[[138 119 154 140 136]
 [128 133 136 137 129]
 [110 138 146 131 108]] ⇒ 138

[[118 151 112 147]
 [151 103 140 102]
 [137 108 135 109]] ⇒ 118

[[137 136 127 125 128]
 [142 131 127 138 137]
 [121 109 147 140 102]] ⇒ 137

[[135 125 132 140]
 [150 109 122 131]
 [145 107 135 112]] ⇒ 135

[[ 98 108 140 127 132]
 [102 125 137 120 125]
 [ 98 123 148 130 116]] ⇒ 98

[[149 100 142 133]
 [125 125 126 130]
 [119 150 132 130]] ⇒ 149

[[109 117 151 108 137]
 [103 115 119 120 137]
 [144 133 119 138 134]] ⇒ 109
---
[[123 137 121 128 130]
 [105 147 118 150 114]
 [113 132 121 133 135]] gives 121

[[156 145 117 154]
 [112 157 120 117]
 [131 142 138 112]] gives 138

[[128 113 131 128 131 116 109]
 [140 122 121 124 106 123 132]
 [132 124 143 124 146 125 114]] gives 143

[[139 129 127 111 120 120]
 [133 110 131 125 123 138]
 [132 101 123 121 115 136]] gives 123

[[126 117 116 145 120]
 [132 110 117 112 132]
 [119 117 102 128 119]] gives 102

[[126 104 158 114 136]
 [138 129 117 107 113]
 [126 138 102 128 153]] gives 102

[[124 136 129 131]
 [129 120 136 122]
 [126 102 132 118]] gives 132
---
[[125 132 147 130 119 132 119]
 [124 117 144 124 130 153 113]] -> 117

[[155 110 136 144 122 140]
 [138 122 143 110 121 133]] -> 122

[[131 142 115 128]
 [145 157 121 125]] -> 157

[[115 149 146 134 145]
 [142 149 142 136 138]] -> 149

[[132 110 130 152]
 [132 115 144 147]] -> 115

[[102 102 112 110]
 [137 139 151 139]] -> 139
---
[152 151 131 110 139] value 110
[148 130 153 104] value 153
[139 104 138 128] value 138
[126 152 135 153 153 153 154] value 153
[152 130 119 131 140 108] value 140
[142 139 112 122  99 115 147] value 115
---
[136 105 126 116 122 113 131] -> 131
[146 104 136 121 156 126 132] -> 132
[147 106  98 132 150] -> 150
[112 104 103 102] -> 102
[136 126 150 154 117 129] -> 129
[121 118 154 111 139 109] -> 109
---
[[125 126 129 118 127 126 126 119 120 124]
 [138 126 114 122 117 129 126 114 124 130]
 [136 123 134 131 128 135 132 143 120 140]
 [128 111 131 127 126 129 134 141 131 139]
 [139 114 124 135 126 148 133 136 105 141]
 [135 129 119 116 111 128 129 117 119 135]
 [132 121 137 134 111 149 138 136 103 143]
 [151 134 144 139 138 134 129 128 121 147]
 [123 120 123 122 122 142 132 129 126 121]
 [127 131 144 137 141 131 121 133 135 118]
 [141 125 137 134 136 121 137 140 136 128]
 [136 128 119 127 119 143 129 125 103 136]] ans = 118

[[120 122 124 149 143 132 111]
 [121 123 124 148 141 131 111]
 [121 123 124 148 142 132 111]
 [123 125 123 144 138 130 113]
 [137 138 131 120 124 131 129]
 [123 125 123 145 138 130 113]
 [123 121 130 151 149 140 117]
 [140 140 126 119 121 131 126]
 [141 143 126 119 118 128 125]] ans = 117

[[107 132 127 119 115 132 124 140 138 144 123]
 [133 140 125 126 139 145 137 112 122 135 124]
 [118 130 119 110 126 119 116 137 138 123 134]
 [128 138 126 114 135 139 120 131 133 150 124]
 [118 135 117 118 113 131 121 141 130 109 120]
 [128 138 123 134 134 118 145 129 143 125 123]
 [111 140 122 133 110 137 127 114 122 134 121]
 [109 130 124 127 119 125 124 111 130 108 134]] ans = 123

[[127 131 123 104 117 129 134 127 146 122 115 128 123 123 113]
 [136 106 113 121 124 113 134 133 143 125 131 123 114 121 128]
 [111 120 117 137 111 114 127 123 128 122 134 129 138 154 136]
 [127 132 128 108 132 119 143 128 115 145 144 132 128 130 140]
 [137 119 140 142 130 111 131 124 136 135 133 141 125 134 119]
 [130 133 138 129 144 130 123 126 133 128 123 128 122 130 131]
 [121 136 107 132 116 114 129 135 120 127 133 135 138 123 137]] ans = 119

[[127 128 128 128 128 128 128 128 128]
 [127 130 127 129 129 127 129 129 129]
 [139 126 121 129 124 131 119 128 126]
 [124 115 138 129 132 126 137 108 130]
 [128 128 128 128 128 128 128 127 128]
 [126 131 127 130 130 127 131 130 130]
 [128 128 128 128 128 128 127 128 129]
 [123 111 141 130 133 125 139 103 131]
 [123 129 128 127 129 128 126 131 127]
 [125 129 128 127 129 128 126 130 127]] ans = 131

[[130 138 141 118 140 124 109 131]
 [123 128 123 126 122 127 120 128]
 [126 133 130 140 132 134 141 128]
 [122 134 141 121 142 137  99 129]
 [151 118 121 122 118 127 137 133]
 [116 132 150 107 153 111 113 113]
 [136 131 136 127 136 131 128 131]
 [124 127 123 126 122 127 121 128]
 [128 136 137 131 138 130 127 130]] ans = 131
---
[116, 117, 121, 137, 153, 117, 139] -> 137

[[125, 126, 130, 106, 127],
 [125, 126, 130, 124, 127]] -> 106

[[129, 125, 105, 134, 148, 117],
 [129, 124, 105, 134, 148, 117]] -> 134

[[150, 123, 151, 148],
 [106, 140, 127, 124]] -> 148

[125, 105, 103, 141, 137, 144, 149] -> 141

[103, 146, 131, 112] -> 112

[126, 127, 120, 138, 157] -> 138

[138, 112, 100, 120, 119, 125] -> 120

[138, 141, 150, 118, 124, 116] -> 118
---
[118 143 127 133 149 126 106] → 118

[144  99 157 119] → 119

[140 134 116 124 117 153] → 117

[[126 121 125 128 127 122]
 [132 119 140 151 115 116]] → 116

[150 153 138 132 125 109] → 125

[[115 117 110 148 148 148]
 [138 139 146 109 112 103]
 [112 117 108 147 147 152]] → 108

[106 110 103 136 155] → 106
---
[[130 126 122 131 123 131 139 130 137]
 [125 123 139 133 130 124 122 130 130]
 [122 129 131 125 123 123 120 127 114]
 [128 125 117 131 121 132 140 129 138]
 [141 149 134 106 130 134 113 107 122]
 [130 125 121 132 125 131 139 129 136]] ⇒ 122

[[133 137 120 119 123 134 128 120 123]
 [139 146 111 110 111 142 133 111 122]
 [112 102 150 155 143 110 128 153 143]
 [119 114 141 142 141 117 125 141 133]
 [141 150 109 105 115 143 128 107 115]
 [142 150 110 105 119 143 126 106 112]
 [136 141 118 114 126 136 124 115 116]
 [111 101 152 156 147 108 125 154 142]
 [113 102 152 154 151 108 122 152 137]] ⇒ 120

[[128 124 125 110 118 118]
 [107 129 122 125 146 107]
 [124 148 138 115 142 111]
 [124 146 135 115 134 142]
 [108 141 118 142 145 139]
 [108 128 134 137 123 126]
 [133 133 129 147 110 110]
 [133 136 115 147 128 124]
 [128 118 147 123 130 137]
 [126 121 110 141 140 142]
 [124 123 131 138 147 130]
 [128 143 122 144 122 148]] ⇒ 125

[[124 113 145 143 141 127 123 133 119]
 [132 114 148 133 137 134 115 136 116]
 [114 124 124 147 135 117 141 126 131]
 [118 114 137 149 141 122 131 132 121]
 [138 143 119 110 118 133 127 124 137]
 [132 114 149 132 136 134 117 136 117]] ⇒ 145

[[124 130 126 109 131 121 133]
 [130 132 127 142 119 132 130]
 [136 135 126 127 135 127 122]
 [129 111 148 110 127 127 125]
 [112 143 131 145 132 128 127]
 [135  99 138 104 125 127 129]
 [134 113 140 142 118 132 127]
 [131 133 126 127 127 119 126]] ⇒ 126
